Some points, one per row:
np.array([-62, -54, -4, -50, -19, -38, 1, -17, 26, 23, 24, 31])
np.array([-63, -31, -44, -45, 38, -45, 25, 16, 44, 33, 53, 36])
np.array([5, -15, 33, 7, -31, 43, -36, -44, -47, -25, -39, -21])
np.array([-11, -9, -7, -20, 9, -30, 19, 5, 30, 28, 16, 22])
np.array([-55, -40, -5, -62, -8, -48, 4, -28, 22, 28, 9, 22])
np.array([-24, 3, -18, -18, 27, -58, 33, 24, 33, 47, 48, 33])
np.array([19, 1, 47, -4, -47, 35, -42, -39, -33, -29, -40, -52])
np.array([3, 13, -18, 14, 12, -6, 11, 26, -1, 11, 19, 1])
np.array([13, 17, -8, -9, -4, 14, -4, -2, -13, -10, -27, -10])
np.array([30, 51, -41, 36, 49, -31, 53, 49, 33, 20, 30, 31])
np.array([-39, -37, -10, -25, 3, -22, 14, -7, 33, 25, 10, 36])
np.array([-31, -32, -9, -34, 9, -18, -9, 11, 28, 16, 21, 28])
np.array([-38, -49, 34, -47, -33, -6, -18, -35, -9, -11, -17, -2])
np.array([-7, -14, -19, -10, 7, -6, 14, 0, 23, 8, 24, -8])
np.array([-36, -38, 31, -38, -27, 35, -49, -47, -34, -14, -26, -33])
np.array([60, 41, 8, 24, 17, 31, -2, 20, -20, -5, -10, -31])
np.array([11, 0, 8, 20, 8, 8, 8, 7, -9, -2, -8, -11])
np.array([-17, -14, 32, -23, -8, 15, -27, -35, -30, -32, -7, -16])
np.array([2, 4, 6, 2, -18, 20, -6, -9, -11, -19, -10, 2])
np.array([23, 24, 3, 10, -5, 11, -14, -5, -9, -20, -17, -16])
np.array([-43, -71, 13, -56, -35, -10, -35, -45, -5, -18, -28, -5])
Here are 10 more points, each followed by its number:
np.array([34, 61, -63, 58, 41, -33, 56, 59, 43, 41, 52, 31]) 0
np.array([19, 6, 19, 3, -31, 27, -24, -27, -40, -29, -28, -29]) 1
np.array([33, 66, -41, 26, 59, 0, 69, 51, 30, 6, 37, 25]) 2
np.array([-1, -10, 9, -8, -21, 23, -15, -28, -19, -10, -16, -4]) 3
np.array([20, 6, 3, -1, -11, 20, -9, -11, -21, -3, -18, -21]) 4
np.array([35, 37, -28, 46, 44, 6, 8, 33, 6, -12, 7, 12]) 5
np.array([-40, -64, 35, -36, -2, 18, -40, -28, 3, -14, -27, -5]) 6
np.array([14, -34, 123, -11, -103, 90, -101, -99, -71, -67,
          -87, -101]) 7
np.array([30, 31, -17, 43, 33, -4, 21, 25, -1, -18, 6, -5]) 8
np.array([-22, -14, 3, -18, -3, 0, 1, -10, 19, -12, 23, 17]) 9
Which three of these numbered points are nearest to each point below, ignoring the 2 directions in which the first points spread most? Their numbers follow each, nearest first.
np.array([-24, -28, 29, -21, -23, 4, -10, -20, 15, 0, -5, -7]) > 7 9 3
np.array([55, 56, 17, 43, -53, 53, -26, -4, -22, -34, -41, -44]) > 0 1 3
np.array([44, 48, -26, 44, -13, 12, 28, 12, -7, -1, 23, 6]) > 0 1 3
np.array([20, 11, 1, 4, 18, 3, 14, 16, 29, 2, 0, -4]) > 6 4 9
np.array([13, 21, -17, 19, 27, -15, 20, 8, 8, -9, 1, -6]) > 8 1 4
np.array([-4, 22, -21, 7, 30, -20, -19, 2, 15, 4, 5, 26]) > 5 3 8
np.array([-9, 11, -14, 13, 21, 7, -1, 3, -1, -12, -1, 14]) > 5 8 3
np.array([-22, 15, 3, -11, 2, -24, -8, 15, 5, 7, 20, 5]) > 1 4 9
np.array([15, 9, -32, 21, 40, -14, 17, 19, 12, 14, 12, 25]) > 5 3 8
np.array([-33, -35, 19, -12, -21, 10, -32, -27, -14, -34, -22, -17]) > 8 5 9
np.array([-14, -3, 9, 3, 3, 2, 1, 1, -8, -21, 5, -11]) > 8 9 1
np.array([3, 13, 13, 4, -21, 5, -48, -10, -13, 1, -2, -28]) > 0 1 4
np.array([-27, -23, -36, -20, 16, -21, 31, 24, 12, 40, 25, 23]) > 4 3 1
np.array([-17, -4, -28, -26, 1, -25, 23, 22, 18, 2, 25, 21]) > 1 4 3
np.array([-34, -27, -1, -39, -17, -7, -14, -24, -14, 29, -12, 9]) > 4 3 1
np.array([127, 127, 46, 127, -67, 127, -109, -9, -127, -127,
          -123, -127]) > 0 5 1
np.array([-10, 1, -31, 5, 44, -32, 19, 24, 34, 28, 42, 23]) > 5 8 4
np.array([54, 21, 22, 33, -22, 57, 21, -25, -47, -49, -65, -46]) > 2 3 1
